One turn moves each row of this set onto another row. After a few examples, where does it send each row asked below?
Zun: [  1   4  12  13  -6  22  -1  -4 -26   3   6   4   7  28  -1  -1  47   9
 -11  -7 -12  24 -11  17]
pud: [  0   2   2 -10 -33   8   5  15 -34  16  -3  22  19  15 -42 -15  15  18
 -33 -13   2  11 -20   6]
budi: [ 16  13  10  -1 -48  15   3  15   5   5   3   8   1  52  -4   3  23  17
 -23  -9 -20   8 -24   0]
vate: [ 20  -1  28 -22 -27   9  -9  22 -15  -9  20   5  10  30 -15 -17   8   3
 -17 -29  -6  25 -18 -11]
Bevif: [ 13   0  25 -16 -34   6  15  10 -27  10   6  -4  10  29 -39 -32  35  22
 -25 -12  -4  11 -12  -8]
Lemov: [-43  11  16  -2  -5   0   2  15  -7  12  -5   2  17  27 -11  -1  26  18
 -18  -5   4   6 -14  -1]
zegoz: [ -7 -12  11  11 -20  -1   4   0 -20  -9 -13  21  12  40   3  10  14  21
 -21   4   1  12 -29  -6]
tuva: [ -3  22  29 -11  -3 -10  10  28 -11  12   6  11  14  21 -15 -13  15  23
 -17 -29  -4 -13  -6  -7]
gefe: [ 27   4   6  -7 -15  16   7  11 -10  15   6   0   5   3  -5  -5  35   1
   3   8 -11   3 -27  19]
vire: [ -6  22  17  -6  -9 -21  -2  16 -18  10 -17  13  18  11 -13   6   0  -1
 -13   5   2  -1 -17   1]
muset: [ 11   3  -2  -7 -34   8 -10  29  -4  12   1  20  31  19  -2   1  -4  17
 -19   1   1   9 -18 -16]
sot: [-12  -1  -2   5 -29  11  19 -12 -27 -13 -15  -7  -1  26 -12   0  16  20
 -14 -10  -4  12 -16   8]
vap: [-27  12  34   6 -36   4   6  18  -9   8  15   4   8  13 -26 -22  13  11
   0  -5  -9   0 -16  -4]
nari: [ 28  16  12   1 -24   9 -15   4 -23  14   8  -8   8  28  -2 -11  32  14
  -7 -15 -23  17   5   2]
merak: [ 13  15  11   3   4   7   8   7  -2  -2  13 -13   1  47 -12   6  17   2
  -6  11 -20  12   2  -7]
butu: [ 17   2  18 -14 -12  12   6  16  -3  -5  -4  -6 -10  30 -23 -11  37  25
 -21   6   1  42 -23 -11]
vil: [ -7  25  13   1 -10  -3  11  27  -8  13   6   8  13  33   5 -15  18  14
 -10  20 -19  -7  -2   0]
Lifek: [ 24  -5  13 -17 -36   4   0  28 -29  15   1   6  -4  21 -14 -14  33  24
 -27 -15  14  16 -18 -15]
Rede: [-16   2  17 -15 -11   5   6   4  -4  12  13  15   5  39 -43 -13   5  19
 -24 -21  -5   4   0 -21]
kuzom: [-14  18  24 -20 -17   9  -1  25 -12   3  -4   6  13  -6 -17 -14  16   9
   9 -12 -21   5  -7  -3]
Deno: [ -8 -32  18  -3 -28  11   4  20 -10  -3 -13  11  -1  35 -26   3  20  12
  -5 -15  -1  18 -27  -3]
dere: [  5 -12  13 -17   1   7   7  15   7  -1  -4  -3  10   9   0   6  24  21
 -14  -3  18  21 -32 -12]
sul: [ 16  13   6  -1 -25  13   6  20 -13   6  20   3   4 -14 -29  -4  19   6
 -23 -10   7  12 -33  -4]
riduv: [-13   6   8   1   2  17  17  -1  -9   5  22   3  15  45 -34   3  25   4
 -16  -2  15  12 -12  -1]
fuz: [-12  10  -1 -20  -3  10 -13  -4  -9  11   7  19  11  22 -36  11  14  -2
 -18  -3   0   1 -26  -3]
bino: [ -2  -4  -6 -16 -41  17  17  13 -31  -4 -16   5   8  30  -2  -2  29  24
 -14 -16  13  14 -28 -11]
naz: [ -5   5   5  -5 -22  16  25   3 -34  -7   7  16   9  37 -11 -17  24  23
 -27 -26 -13   3 -15  14]
falo: [ 16  12  15 -12   8   1  -2   8  -1   7   3 -12   7  22 -37  12  11   2
   5   6  -7  10 -24 -13]
Vid: [  4 -14  11 -19 -14  11  10   8 -13   3   0 -21  -3   1 -21  -8  36  11
   6  -8  -5   9 -33  -1]
gab: [ 17 -16  27  -8 -21  22   1  11 -24   2  -6  -3   0  22  -1 -14  37  21
   6  -1  12  12 -30  -4]
melab: [  5   8   6 -18  -4  14  16  11  -5  10  23  29  -1  32 -27 -13  12   7
 -24  -4 -10  -9   4  -4]
veriv: [  2  30  15   4 -16 -19  26  18 -22   7  -8 -10  -8  31 -16   0  25  23
 -10  -8 -11  16  -9  11]
podim: [ 12  14  -1 -10   0  10   2   9 -15   2   8   6  10  41 -21  11   6  -3
 -20  18 -10  -3  -4  18]
difer: [  5  15  11 -24 -14   1  -4   8  -1   5   4   9   4  15 -39   3 -11   5
 -13 -10  -9  -6 -20 -18]
mor: [ 32   9  24 -11 -12  -3  -3  10  -3  13   3  12  15  43  15  -3  30  21
 -21  -8  -8  10 -15  -4]
fibet: [-16  16  29   7 -37 -17  12  15 -19  13   4  -5  -2  32 -25 -14  19  11
 -21   8  -8   7 -12  13]
Kis: [ 15   7  -8 -11 -30  12   5   8  -9  -2 -14  12  11  27 -10  -3  -2  12
  10  -1   0  29 -30  -3]
Lalu: [ 18   6  15  -8 -35  26  -9  15 -33  -9  -3   8  12  35  11 -11  34  15
 -19  -8  -5  17  -5  -8]
febi: [ -5  25  29   5   7 -13  17  17 -14   2  12  -9  14  19 -16 -10  26  12
  -5   7   8  12 -27 -15]
Kon: [ 17   3   6  -1 -49  10 -11  10 -17   5   1   3  -5  16   6   0  17  10
 -14  -2  14   5 -35  -4]
bosu: [  6  11  -5   7 -54  10  -5   8 -15   6   3   8   8   2 -20  -2   8   4
 -16  -5 -14   4 -14 -14]
kidev: [-22   0   6  -9 -11   8  17  -4  -4   7   2  -1   7  61 -20  -3  14  10
 -16   0 -12   9   0  -1]
ginag: [  6 -11  30 -18 -14   4   9  26 -22  -3  14   7  23  37 -17 -20  19  31
 -31  -7   4  10 -31 -19]
damem: [ 18  16   9  -6  19  11   7  12 -11   4  22   9   2  27 -36   6  20  16
  -4 -14  -1  -2 -19  -8]
nozu: [ -5  36  11 -16  -9  -4   2  17 -20   3 -11 -11  13  11 -13   7  28  13
   2 -18 -17  23 -11   2]

nari moves to Vid
muset moves to ginag
Rede moves to kidev
Where do these go?
veriv moves to nozu
Kis moves to vate
melab moves to riduv
febi moves to vire
Lifek moves to bino
pud moves to naz

